A hidden rule labels the rows of this table. It goes by one to three of the table's principal directions, not those with the most spread.
array([1.17, 0.14, -0.29, 0.27, -0.03, -0.63, 0.10, -0.32, 0.05, 0.57, -0.89, 0.39, 0.43, 0.55, -0.21, 0.25,
       -0.63, -0.22, 0.88, 0.50, 0.22, -1.19, 0.01, -0.36, 0.01, 0.71, -0.15, 0.92]) Rr
array([0.46, 0.25, 0.36, -0.25, 0.75, -0.54, 0.34, -0.44, 0.73, -0.82, -0.83, -0.08, -0.24, 0.05, -1.00, -0.01,
       -1.18, -0.04, 0.06, -1.38, 0.25, -0.34, 0.15, -0.56, 0.03, -1.85, -0.37, 0.31]) YG
array([0.83, 0.05, -0.22, -0.28, 0.98, -1.51, 0.99, 0.01, -0.44, -1.63, -2.17, 1.02, 0.33, 0.37, -0.76, 0.67,
       -0.60, -0.33, 0.27, -0.31, 0.61, -1.00, -0.67, -0.85, -2.12, 0.71, -0.93, 0.17]) Fo
array([-0.39, 0.36, 0.69, -0.17, -0.21, -0.19, -0.02, -0.95, 0.10, -0.18, -0.91, 0.82, 0.22, -0.70, 0.29, -0.62,
       -0.84, 0.22, 0.26, -1.02, 0.14, -0.06, 0.82, -0.29, -0.11, -1.12, 0.03, -0.30]) Qw
array([0.56, -0.30, -0.53, 0.53, -0.08, -0.72, 0.10, -0.38, -0.61, -0.93, -1.75, 1.46, 1.03, -0.03, -0.98, -0.19,
       -0.21, 0.02, 0.03, -1.17, 0.20, 0.26, -0.29, -0.37, -0.73, 0.23, -0.46, -0.26]) Rr
array([-1.19, 0.35, -0.38, 1.45, -0.28, 2.52, -1.11, -0.19, -0.67, 1.24, 2.18, -2.38, -0.68, -1.57, -0.74, -0.39,
       -0.23, 0.01, -1.60, -1.90, -0.57, 1.09, -0.61, 0.45, 2.84, -2.28, 2.62, -0.06]) YG
array([-0.17, -0.88, 1.04, -2.00, -0.62, -1.55, 1.41, 0.03, 1.86, -1.06, -1.45, 0.62, 0.00, 0.90, -0.33, -0.19,
       0.57, -0.52, 1.00, 0.29, 0.76, 0.99, 1.18, 0.13, -0.21, -0.71, -1.60, 0.03]) Fo
array([0.17, -0.05, -0.06, -0.98, 0.16, -0.65, 1.00, -0.44, 0.61, -1.05, -1.34, 0.73, 0.32, 0.02, 0.40, 0.18,
       -0.19, -0.08, 0.73, 0.40, 0.41, -0.27, 0.40, -0.10, -0.59, 0.02, -0.90, -0.02]) Rr
array([1.95, -1.54, 0.07, -1.41, -0.30, -1.36, -0.07, 0.86, 2.50, -0.15, -0.71, 0.83, 0.91, 2.12, -1.26, 0.26,
       0.40, 0.23, 1.67, 0.37, 0.21, -1.20, 0.52, 0.29, -0.46, 1.33, -2.32, 0.50]) Fo
array([0.40, 0.48, -0.85, 1.19, 0.84, 0.53, -0.15, -0.07, -1.08, -0.70, 0.31, -0.30, -0.15, -0.35, -0.34, 0.24,
       -0.15, 0.35, -0.89, -0.43, -0.27, 0.26, -0.98, -0.18, -0.28, -0.22, 0.16, -0.31]) Rr
array([-0.10, -0.22, 0.11, -0.39, 0.42, -0.64, 0.06, 0.95, -0.10, -0.05, 0.96, 0.49, -0.26, 0.96, 0.85, 0.38,
       0.69, -0.04, -0.06, 1.71, -0.19, 0.27, -0.20, 0.04, -0.91, 1.19, -0.93, -0.06]) YG
array([-0.25, 0.05, 1.03, 0.90, -0.46, 0.73, -0.85, 1.47, -1.46, 2.75, 2.86, -1.56, -0.94, 0.08, 1.83, 0.88,
       0.14, 0.00, 0.34, 2.76, 0.19, -1.55, -1.01, 0.03, -0.16, 2.90, 0.90, 0.60]) TO
array([-0.37, -0.39, 1.07, -0.39, -1.64, 0.23, 0.47, -0.52, 1.19, 0.72, -0.81, -1.14, -0.24, -0.32, -0.84, -0.86,
       -0.20, -0.05, 0.66, -1.65, 0.40, 0.89, 1.57, 0.57, 2.01, -1.71, 0.80, 0.01]) Fo
array([-3.40, 0.84, -0.21, 1.98, 0.37, 2.20, -2.50, -0.75, -3.45, 1.42, 3.53, 1.72, 0.50, -2.89, 2.47, -0.58,
       -0.37, -0.36, -2.54, 0.41, -0.78, 1.78, -1.95, -0.80, 0.73, -1.08, 2.02, -0.62]) Rr
array([-2.63, -0.30, -0.11, 0.69, 0.52, 2.01, -1.65, 0.53, -1.83, 0.09, 3.49, 0.49, 0.09, -1.90, 1.44, 0.02,
       0.68, 0.02, -2.13, 0.34, -0.49, 1.68, -2.00, -0.09, 0.10, -0.40, 0.60, -1.15]) Qw
array([0.41, -0.12, 0.36, -0.65, -0.43, 0.01, 0.61, 0.17, 1.88, 0.14, 0.03, -1.73, -0.90, 0.87, -1.00, -0.39,
       0.20, 0.17, 0.26, -0.84, -0.20, 0.79, 1.43, 0.76, 1.72, -1.69, 0.13, 0.22]) YG
array([-0.14, -0.82, -0.04, -0.07, -0.71, -0.15, -0.46, 0.19, 0.05, 0.55, 0.31, 1.22, 0.90, 0.21, 0.38, -0.16,
       0.38, -0.04, 0.44, 0.61, 0.02, 0.49, -0.06, 0.15, 0.34, 0.79, -0.58, -0.03]) Rr
array([-1.21, 0.01, -0.29, 0.97, 0.12, 1.32, -1.55, 0.68, -1.45, 0.98, 3.48, -0.15, -0.34, -0.35, 1.18, 0.10,
       1.62, -0.15, -1.57, 2.15, -0.56, 1.36, -1.66, 0.12, -0.02, 0.94, 0.28, -0.32]) Qw
array([0.44, 0.68, 1.25, -2.00, 0.32, -1.87, 2.10, -0.26, 1.54, -0.31, -2.23, -0.46, -0.93, 0.90, 0.63, 0.42,
       -1.08, -0.57, 1.68, 0.87, 0.76, -1.72, 1.76, -0.36, -0.79, -0.23, -0.44, 1.02]) Rr
array([-1.05, -0.20, -0.11, 0.90, -0.61, 1.41, -1.28, 0.49, -0.70, 1.57, 2.05, -0.77, -0.09, -0.60, 0.13, -0.34,
       0.36, 0.06, -0.94, -0.48, -0.62, 0.79, -0.30, 0.47, 1.55, -0.16, 1.53, -0.18]) Fo
array([0.71, -0.74, -0.68, -0.47, 0.22, -0.97, 0.17, 0.07, 0.20, -1.27, -1.28, 1.61, 1.07, 0.60, -0.76, 0.26,
       0.60, -0.24, 0.28, 0.22, 0.29, -0.08, -0.65, -0.29, -1.39, 1.07, -1.41, -0.09]) Qw
array([0.71, -0.90, -0.91, 0.12, -0.08, -0.41, -0.55, 0.03, -0.30, -0.26, -0.80, 1.55, 1.49, 0.20, -0.88, 0.38,
       0.36, -0.48, 0.28, 0.20, 0.31, -0.66, -1.28, -0.45, -0.81, 1.50, -0.72, 0.37]) Fo
array([-0.37, -1.02, -0.14, 1.06, -0.56, 0.68, -1.50, 0.48, -1.08, 0.78, 1.09, 0.66, 0.98, -0.61, -0.78, 0.00,
       0.26, -0.15, -0.57, -0.67, 0.10, 0.28, -1.55, -0.23, 0.20, 0.75, 0.30, -0.17]) TO
array([-1.06, 0.44, 0.72, -0.46, 0.09, 0.35, 0.31, -0.37, -0.89, 0.21, 0.04, 0.26, -0.09, -1.33, 1.94, 0.42,
       -0.62, -0.17, 0.45, 1.15, 0.59, -1.24, -0.31, -0.44, -0.98, 0.87, 0.34, -0.09]) Qw
array([0.19, 0.54, 0.70, -1.89, 0.32, -1.20, 1.75, -0.38, 1.30, -0.29, -2.05, -0.38, -0.50, 0.31, 0.65, 0.50,
       -1.07, -0.61, 1.50, 0.63, 0.68, -1.96, 1.28, -0.30, -0.53, -0.06, -0.02, 0.95]) Rr
array([0.41, 0.77, 0.58, -1.52, -0.52, -0.15, 1.84, -1.35, 2.25, -0.67, -2.78, -1.95, -0.86, -0.26, -0.94, -0.46,
       -0.81, -0.12, 1.12, -1.80, 0.47, -0.82, 2.37, 0.43, 1.08, -2.28, 0.87, 0.39]) Qw
array([-0.01, 0.89, 1.37, -1.60, 0.08, -0.99, 1.90, -0.23, 0.87, 0.24, -1.25, -1.16, -1.25, 0.23, 1.55, 0.53,
       -0.89, -0.37, 1.55, 1.59, 0.78, -1.80, 1.44, -0.16, -0.60, 0.28, 0.10, 0.80]) YG
array([1.17, 1.25, 0.56, -0.54, 0.56, -1.60, 1.71, -0.32, 0.55, -0.52, -2.67, -0.95, -1.10, 0.91, -0.49, 0.15,
       -1.16, -0.07, 0.85, -0.63, 0.27, -1.63, 1.61, -0.31, -1.05, -0.26, 0.39, 0.60]) TO
array([0.76, 0.70, 0.57, -0.78, 0.85, -1.75, 0.64, 1.04, -0.20, 0.90, 1.02, 0.26, -1.03, 2.05, 2.36, 1.13,
       0.74, -0.54, 0.93, 5.08, 0.15, -1.54, -0.14, -0.45, -2.26, 3.17, -1.39, 1.17]) Qw
array([-1.49, 0.56, 0.60, 0.44, 0.16, 1.29, -0.44, 0.00, -1.04, 0.79, 1.84, -0.93, -0.75, -1.37, 1.35, 0.07,
       -0.40, 0.04, -0.74, 0.34, -0.07, 0.15, -0.49, -0.07, 0.53, -0.58, 1.18, -0.23]) Fo
array([0.53, -0.79, -1.43, 1.72, 1.56, -0.76, -1.45, 0.88, -2.73, -1.21, 0.90, 3.36, 1.72, 0.22, -0.22, 0.87,
       0.27, -0.09, -1.24, 1.00, -0.07, 0.36, -3.46, -1.31, -2.67, 2.27, -1.89, -0.37]) Rr
array([2.36, 0.66, -0.19, -1.52, 0.66, -2.27, 2.36, -0.70, 2.00, -1.86, -3.91, -0.43, -0.47, 1.73, -1.51, 0.40,
       -0.36, -0.38, 1.49, -0.03, 0.66, -1.61, 1.42, -0.27, -1.44, -0.12, -1.23, 0.95]) Qw
array([1.10, 0.96, -0.75, 0.22, 1.15, -1.09, 1.29, -0.02, -0.48, -1.52, -2.15, -0.35, -0.55, 0.68, -0.83, 0.40,
       -0.36, 0.08, -0.23, -0.71, -0.13, -0.70, 0.24, -0.26, -1.50, 0.31, 0.14, -0.01]) Fo
array([0.30, 0.24, 0.58, -0.46, -0.25, -0.78, 1.12, -0.42, 0.35, -0.67, -1.71, -0.15, -0.29, 0.05, -0.23, -0.14,
       -0.35, 0.03, 0.64, -0.51, 0.51, -0.14, 0.87, -0.07, -0.45, -0.35, -0.22, -0.08]) TO
array([-1.52, -0.32, 0.55, -0.80, -1.24, 0.30, 0.45, -0.73, -0.08, 0.14, -0.80, 0.44, 0.46, -1.23, 0.67, -0.41,
       0.35, -0.64, 0.30, -0.04, 0.58, 0.69, 0.44, 0.09, 0.48, -0.27, 0.63, -0.21]) TO
array([-0.15, 0.26, 1.11, -1.23, -1.01, 0.27, 0.66, 0.40, 1.93, 2.11, 1.12, -2.44, -1.46, 0.90, 1.07, -0.08,
       0.21, -0.15, 1.18, 1.58, -0.11, -0.50, 2.02, 0.97, 2.07, -0.25, 0.85, 0.99]) Rr
array([-2.48, 0.35, 0.15, 1.54, 0.66, 1.21, -1.94, 0.66, -3.53, 1.43, 3.35, 1.16, 0.12, -1.73, 2.34, 0.45,
       0.01, -0.51, -1.87, 1.72, -0.31, 0.31, -2.55, -0.93, -0.94, 1.37, 1.27, -0.28]) TO
array([0.14, -1.10, 0.76, -0.08, -0.93, -0.61, -0.78, -0.14, -0.23, 0.77, -0.71, 1.87, 1.50, -0.36, -0.13, 0.00,
       -0.61, -0.29, 1.14, -0.09, 0.87, -1.11, -0.60, -0.68, -0.65, 1.29, -0.71, 0.31]) Qw
array([0.71, 0.89, 0.56, -0.81, 1.13, -1.42, 1.11, 0.02, 0.10, -0.07, -0.97, -0.17, -0.76, 0.71, 0.78, 0.97,
       -1.05, -0.64, 0.91, 1.72, 0.60, -2.21, -0.03, -0.92, -1.56, 0.80, -0.40, 1.19]) YG
array([-1.06, -0.65, -1.63, 1.03, -0.77, 2.24, -1.65, -0.74, -1.00, 0.49, 1.26, 0.86, 1.62, -1.77, 0.03, -0.38,
       0.86, -0.16, -0.98, -0.40, -0.38, 1.13, -1.50, 0.32, 1.55, -0.01, 0.98, -0.43]) Rr
array([-0.03, 0.63, 1.08, -1.15, -0.60, -0.90, 1.28, -0.15, 0.77, 0.56, -1.21, -0.76, -0.89, 0.52, 0.99, -0.07,
       -0.08, -0.22, 1.17, 1.03, 0.34, -0.94, 1.78, 0.23, -0.35, 0.59, 0.32, 0.40]) TO
array([-0.65, 0.09, -0.04, 0.14, 0.28, 0.17, 0.12, 0.04, -0.63, -0.48, 0.09, 0.37, 0.01, -0.53, 0.47, -0.05,
       -0.27, 0.19, -0.41, -0.45, -0.11, 0.48, -0.10, -0.03, -0.17, -0.29, 0.15, -0.54]) Rr
array([-0.32, -0.38, 0.06, -0.33, 0.48, -0.45, 0.09, 0.48, -0.59, -0.47, 0.15, 0.66, 0.23, -0.07, 0.25, 0.67,
       0.18, -0.55, -0.10, 0.95, 0.47, -0.35, -1.22, -0.56, -1.19, 0.95, -0.59, 0.18]) Fo
array([0.16, 0.60, 0.48, -1.00, -0.55, -0.20, 0.57, -0.04, 1.18, 1.21, -0.28, -1.00, -0.70, 0.71, 1.03, -0.16,
       0.03, 0.03, 1.05, 1.03, -0.25, -1.13, 1.87, 0.62, 0.51, 0.56, 0.71, 0.56]) Fo
array([-1.58, -0.08, 0.59, 0.95, 0.54, 1.23, -1.63, 0.21, -2.09, 0.94, 2.77, 1.03, 0.40, -1.82, 1.89, 0.47,
       -0.81, -0.02, -0.74, 1.06, 0.25, -0.42, -2.20, -0.92, -0.52, 0.52, 0.16, -0.23]) YG
array([0.42, 0.03, 0.43, -0.72, -0.42, -0.02, 0.57, 0.58, 1.22, 1.07, 0.73, -1.79, -0.99, 1.01, 0.33, 0.27,
       0.46, -0.15, 0.76, 1.40, 0.00, -0.44, 0.84, 0.60, 0.95, 0.36, 0.19, 0.75]) YG
array([-1.16, -1.31, -0.24, 0.58, -1.03, 1.89, -2.13, 0.63, 0.15, 1.51, 2.65, 0.13, 0.92, -0.72, -0.23, -0.65,
       0.51, 0.46, -0.74, -1.25, -0.76, 1.20, -0.40, 0.79, 2.22, -0.45, 0.75, -0.65]) Rr
array([-0.15, -1.85, -1.10, 1.37, 0.24, -0.10, -1.95, 0.87, -2.13, -0.79, 0.88, 3.17, 2.32, -0.33, -1.14, 0.37,
       0.88, -0.25, -1.17, -0.27, 0.16, 1.01, -3.31, -0.87, -1.66, 1.96, -1.45, -0.69]) TO
array([0.58, 0.70, -0.74, 0.86, -0.42, 0.23, 0.11, 0.34, -0.65, 1.29, 0.93, -1.03, -0.70, 1.00, 1.02, 0.11,
       1.24, 0.05, -0.02, 2.38, -0.62, 0.34, 0.36, 0.68, 0.48, 1.71, 0.68, 0.41]) Rr
array([-0.05, -0.44, -0.65, 0.26, -1.04, 0.81, -0.60, -1.48, 0.11, -0.01, -1.62, 1.11, 1.68, -1.43, -0.89, -0.69,
       -0.50, -0.05, 0.42, -2.04, 0.25, -0.22, 0.06, -0.03, 0.96, -0.72, 0.63, -0.13]) Fo
array([0.14, -0.57, -0.23, 0.30, -1.39, 0.79, -0.02, -0.21, 0.78, 0.31, -0.77, -1.06, 0.27, -0.24, -1.53, -0.80,
       0.26, 0.38, 0.09, -2.40, -0.20, 0.95, 1.08, 0.95, 1.95, -1.02, 1.03, -0.42]) Fo
array([-1.16, 0.09, -0.03, 0.67, 0.15, 1.21, -0.36, 0.32, -1.18, 0.06, 1.24, -0.81, -0.39, -1.16, 0.32, 0.10,
       0.10, 0.09, -1.07, -0.53, -0.15, 0.63, -0.83, 0.10, 0.33, -0.31, 1.07, -0.59]) Fo
array([0.61, -0.56, 0.74, 0.32, -0.87, -0.70, -0.30, 0.58, -0.98, 1.91, -0.50, 0.51, 0.73, 0.14, 0.54, 0.72,
       -0.77, -0.43, 1.57, 1.20, 0.88, -2.55, -0.63, -0.58, -0.83, 3.11, 0.28, 0.99]) YG
array([0.35, 0.59, -0.11, 0.27, -0.15, 0.72, 0.25, -1.32, 0.71, -0.36, -1.25, -0.73, 0.01, -0.97, -0.78, -0.59,
       -1.30, 0.51, 0.23, -2.40, -0.01, -0.23, 0.99, 0.14, 1.37, -2.29, 0.78, -0.14]) Rr
array([1.08, 0.70, -0.37, -0.49, 1.18, -1.23, 1.31, 0.32, 0.96, -1.85, -0.57, -0.45, -1.18, 1.75, -0.35, 0.02,
       0.73, 0.48, -0.38, 0.58, -0.51, 1.11, 0.94, 0.32, -0.97, -0.70, -1.44, -0.36]) Fo
array([0.48, 0.46, -0.31, -0.69, 0.15, -0.30, 1.07, -0.13, 1.19, -0.45, -0.77, -1.13, -0.76, 0.79, -0.39, -0.06,
       0.32, -0.05, 0.16, 0.01, -0.25, 0.27, 1.15, 0.49, 0.59, -0.78, 0.16, 0.27]) Rr
array([0.27, 1.36, 0.54, -1.37, 0.92, -0.93, 1.57, 0.28, 0.34, 0.37, 0.19, -0.71, -1.44, 0.97, 3.00, 0.98,
       -0.12, -0.13, 1.23, 3.99, 0.10, -1.96, 0.95, -0.01, -1.46, 1.88, -0.53, 0.80]) Rr
array([1.94, 1.73, 0.60, -1.94, 0.12, -2.00, 2.80, -0.81, 2.51, -0.14, -3.23, -1.77, -1.68, 1.99, 0.45, 0.09,
       -0.58, -0.12, 2.22, 1.34, 0.19, -2.19, 3.37, 0.38, -0.42, 0.00, -0.08, 1.31]) Fo
array([0.85, 1.05, 0.75, -0.12, 1.31, -0.28, 0.32, 0.73, 0.18, 0.79, 2.07, -1.31, -1.66, 1.06, 2.01, 0.98,
       -0.51, 0.39, 0.57, 3.21, -0.04, -1.56, -0.13, -0.24, -0.77, 0.94, -0.88, 0.79]) Rr
array([-0.23, 0.52, 0.24, -0.90, -0.93, 0.30, 0.99, -1.21, 1.53, -0.01, -2.14, -1.26, -0.30, -0.57, -0.80, -0.84,
       -0.60, -0.08, 0.59, -2.24, 0.00, -0.12, 2.22, 0.60, 1.65, -2.07, 1.53, 0.10]) Fo
array([-0.32, 0.56, 0.55, -0.97, 0.08, -0.29, 1.22, -0.87, 0.60, -0.86, -1.77, -0.50, -0.42, -0.69, -0.06, -0.03,
       -0.75, -0.29, 0.46, -0.84, 0.57, -0.55, 0.80, -0.23, -0.19, -1.23, 0.35, 0.09]) Qw
Here are more rows. What is the label of each one?
array([-0.67, -0.99, 0.19, 1.40, -1.34, 3.01, -2.35, 0.31, 0.76, 2.44, 4.04, -2.46, -0.24, -0.90, -1.23, -0.72,
       0.37, 0.40, -1.00, -1.53, -0.50, 1.71, -0.67, 0.94, 4.33, -2.40, 1.43, 0.10]): Fo
array([-0.66, 0.48, 0.75, -0.12, -0.41, 0.08, 0.62, -0.50, -0.15, -0.08, -0.91, -0.59, -0.50, -0.76, 0.12, -0.40,
       -0.53, 0.07, 0.04, -1.13, 0.22, 0.12, 0.91, 0.06, 0.18, -0.92, 0.89, -0.34]): TO
array([1.24, -0.16, -1.00, -0.18, 0.77, -1.22, 1.11, 0.05, 0.18, -1.73, -2.51, 0.72, 0.58, 0.72, -1.35, 0.36,
       -0.54, 0.05, 0.33, -1.30, 0.10, -0.50, 0.05, -0.21, -0.90, 0.21, -0.62, 0.01]): Rr
array([-0.08, 0.33, -1.42, 0.86, 0.43, 1.49, -0.64, -1.25, -0.11, -1.13, -0.04, 0.05, 0.60, -1.29, -1.02, -0.48,
       -0.04, 0.29, -1.20, -1.87, -0.45, 1.08, -0.68, 0.06, 1.04, -2.15, 0.45, -0.54]): Fo
array([1.30, 1.73, -0.05, -0.04, -0.14, -0.63, 1.66, 0.50, 1.22, 0.88, -0.66, -3.52, -2.59, 2.26, -0.27, -0.35,
       0.68, 0.44, 0.18, 0.38, -1.11, 0.05, 3.05, 1.36, 1.03, -0.20, 1.60, 0.51]): TO
array([0.02, 0.40, -0.23, -0.30, -0.23, -1.05, 1.11, -0.94, -0.33, -1.34, -2.76, 1.12, 0.42, -0.17, -0.28, -0.43,
       0.04, -0.18, 0.20, -0.80, 0.24, 0.44, 0.84, -0.18, -1.02, -0.11, -0.06, -0.41]): TO
array([2.66, 0.85, -0.80, -0.93, 0.16, -1.05, 2.12, -0.28, 3.02, -1.22, -2.73, -2.45, -1.32, 2.38, -2.09, -0.38,
       0.28, 0.68, 0.93, -1.33, -0.63, -0.17, 3.00, 1.25, 0.97, -1.39, -0.19, 0.35]): YG
array([0.31, 0.95, 1.84, -2.05, -0.10, -1.22, 1.89, -0.71, 1.31, 0.51, -2.28, -0.77, -0.85, -0.10, 1.62, 0.52,
       -1.88, -0.34, 2.49, 1.10, 1.16, -3.39, 1.87, -0.48, -0.94, 0.48, 0.10, 1.09]): Fo
array([-1.14, -0.18, 0.11, 0.02, -0.83, 1.47, -0.88, -0.20, 0.24, 0.72, 1.65, -0.29, 0.02, -0.80, 0.86, -0.71,
       0.75, 0.48, -0.43, -0.01, -0.50, 1.15, 0.46, 0.79, 1.26, -0.56, 0.50, -0.75]): Qw
array([-1.04, -0.11, -0.36, 1.65, -0.62, 1.44, -1.17, 0.20, -1.59, 0.65, 1.39, -0.80, -0.06, -0.98, -0.84, -0.50,
       0.80, -0.01, -1.67, -1.36, -0.42, 1.68, -0.93, 0.25, 0.99, -0.49, 1.66, -0.63]): TO
array([0.52, 0.75, 0.61, -0.39, -1.07, -0.41, 0.88, -0.82, 1.50, 0.78, -1.85, -1.53, -0.80, 0.55, -0.96, -0.96,
       -0.45, 0.02, 0.75, -1.63, -0.17, -0.09, 2.64, 0.60, 1.58, -1.62, 1.35, 0.46]): Qw
array([-0.50, -0.95, 0.25, 0.23, 0.10, -0.02, -1.02, 0.84, -0.73, 0.34, 1.31, 1.20, 0.71, -0.12, 0.19, 0.32,
       0.05, -0.13, -0.25, 0.41, 0.16, 0.08, -1.37, -0.41, -0.52, 0.92, -0.67, -0.12]): YG
array([1.83, 0.07, 0.26, -0.08, 0.06, -0.85, 0.50, 0.67, 1.87, 0.46, 0.85, -1.56, -1.27, 2.44, -0.72, -0.05,
       0.56, 0.44, 0.54, 1.14, -0.38, 0.72, 1.16, 0.63, 1.11, -0.64, -1.22, 0.70]): Rr
array([1.11, -0.22, -0.71, -0.98, 0.40, -1.02, 1.08, 0.11, 1.38, -1.14, -1.93, 0.09, 0.22, 1.12, -1.12, 0.20,
       -0.09, -0.07, 0.62, -0.72, -0.05, -0.49, 0.81, 0.23, -0.19, -0.09, -0.62, 0.27]): Rr
array([-0.11, -0.79, 0.94, -1.47, -0.52, 0.02, -0.21, -0.55, 2.09, 0.10, -0.22, 0.06, 0.40, -0.23, -0.74, -0.23,
       -0.44, -0.39, 0.89, -0.68, 0.66, -0.56, 0.39, -0.18, 0.80, -1.49, -0.70, 0.51]): Qw
array([-0.25, -0.38, 0.03, 0.41, -0.30, 0.09, -0.24, -1.03, -0.17, -1.25, -1.52, 0.94, 0.89, -1.17, -1.71, -0.68,
       -0.55, -0.01, -0.50, -2.85, 0.43, 0.93, -0.35, -0.47, 0.10, -1.91, -0.04, -0.61]): Qw
array([-0.34, 1.08, -0.75, 0.43, 0.77, 1.32, -0.10, -1.89, 0.00, -1.03, -0.59, 0.20, 0.28, -1.86, 0.20, -0.47,
       -1.45, 0.48, -0.51, -1.87, -0.27, 0.03, 0.15, -0.27, 0.98, -2.81, 0.64, -0.37]): Rr
array([-0.99, -1.45, -0.82, 1.34, 0.12, 1.66, -2.48, 0.90, -0.79, -0.10, 4.09, 1.14, 0.88, -0.35, -0.30, -0.33,
       1.74, 0.45, -2.08, 0.26, -0.76, 3.21, -2.36, 0.30, 0.92, -0.56, -1.21, -1.16]): Fo
array([0.26, 0.08, -0.47, -0.20, 0.03, -0.09, 0.31, -0.53, 0.39, -0.42, -0.78, 0.30, 0.30, -0.02, -0.20, -0.08,
       -0.06, -0.09, 0.21, -0.17, 0.03, 0.08, 0.23, 0.01, 0.29, -0.46, -0.16, 0.14]): Rr
array([-0.97, -0.79, 0.81, 0.29, -0.25, 0.83, -1.71, 0.18, -0.83, 1.27, 1.66, 0.81, 0.84, -1.31, 0.39, 0.26,
       -0.69, -0.35, -0.04, 0.05, 0.55, -1.10, -1.70, -0.78, -0.14, 0.55, 0.18, 0.23]): Qw
array([-0.67, -0.40, 0.38, 0.00, -0.33, 1.29, -0.77, 0.15, 0.35, 0.84, 1.64, -0.59, 0.02, -0.82, 0.52, -0.05,
       -0.31, 0.35, 0.02, -0.25, -0.05, -0.06, -0.20, 0.30, 1.24, -0.55, 0.33, -0.16]): Rr
array([-0.78, -0.20, 0.36, -0.80, 0.82, -0.38, 0.31, -0.17, -0.53, -1.42, -0.47, 1.77, 0.62, -0.98, 1.24, 0.45,
       -0.69, 0.05, 0.19, 0.33, 0.58, -0.61, -0.77, -0.70, -1.84, 0.37, -1.18, -0.62]): Rr
